Rotation paths and how fast each direction turns (deg/step):
Each turn is a multiple of 5 degrees from 10 to 175, or 0.
Each row of a path follows its step; steps can be skipped.
Path 1:
step 0: [133 -187 198 -39 280 49 -544 -57 -299 -181 250 266 58 153 28 -33 -86 -31 -149 -100 7 -33 549 -153 113 -92 -31 -24 -434]
step 1: [-105 -245 298 240 -154 -6 -14 159 -132 -169 190 212 324 123 19 217 -404 90 -72 -186 -62 250 81 -134 57 -509 -59 188 -413]
step 2: [-481 -1 -98 171 262 203 -257 45 -105 -80 58 -142 375 83 110 -61 -230 338 146 39 -515 187 158 -139 -145 -246 -103 201 -137]
step 3: [-83 -166 -21 -327 327 -50 -34 118 -405 205 18 226 182 -230 378 -69 -113 25 -24 -62 -528 -61 361 175 -47 -271 -5 67 -166]
step 4: [-231 -16 -237 89 -124 -176 308 279 -298 248 176 138 452 -210 275 15 -342 1 -95 -111 -154 -114 48 -225 235 -17 75 -193 -389]
step 5: [-321 -54 -296 366 38 -92 -488 -106 -312 76 -23 135 348 -97 57 -120 35 208 -115 162 -138 -47 293 -125 302 116 95 -367 -164]
step 6: [-46 -340 69 29 -79 -169 -375 230 -488 112 98 323 272 28 6 310 213 50 -417 210 28 -58 221 147 -1 -287 85 -8 -150]
step 7: [-208 -87 -37 -2 -125 133 -223 350 -32 286 79 196 564 230 -83 374 -219 312 -3 110 62 -179 -121 -358 -65 -190 29 176 -165]
step 8: [-89 110 22 115 363 205 -489 60 137 182 -120 467 334 -62 27 232 -127 150 195 207 -514 -126 76 31 84 -70 119 46 18]
step 9: [104 109 -16 37 241 79 39 592 -156 -34 335 447 122 -114 259 269 33 -278 -55 122 -365 -99 161 3 -71 -30 254 19 -246]
Speeds:
[-98 -94 -151 4 10 -74 2 -55 -82 71 -81 -24 22 -76 14 206 -25 37 17 71 118 -113 -34 94 -34 49 14 -82 51] | 35
[36 103 -100 67 -97 -54 191 72 -4 -15 41 56 60 63 -28 99 -53 -2 -140 26 2 100 39 38 -87 81 -88 112 -24] | 135
[-61 -69 80 28 -14 -74 99 149 25 -25 120 -131 39 -30 -16 75 57 -120 -19 -16 -15 -16 -197 22 38 -87 75 -19 -86] | 135
[-12 14 -73 -64 -5 97 -92 76 127 -155 21 171 14 -7 57 46 34 -132 8 23 106 -17 -98 -3 29 77 45 68 109] | 25
[57 -70 -6 4 136 92 86 8 103 -85 -3 41 -70 -52 -7 156 -53 93 129 67 -87 80 -1 -67 -130 -106 -4 -12 -35] | 55
[79 -62 29 54 -17 81 -58 71 -114 -35 56 33 -44 -111 -43 7 -14 24 -15 -84 21 122 -70 0 1 190 -93 -186 -60] | 70
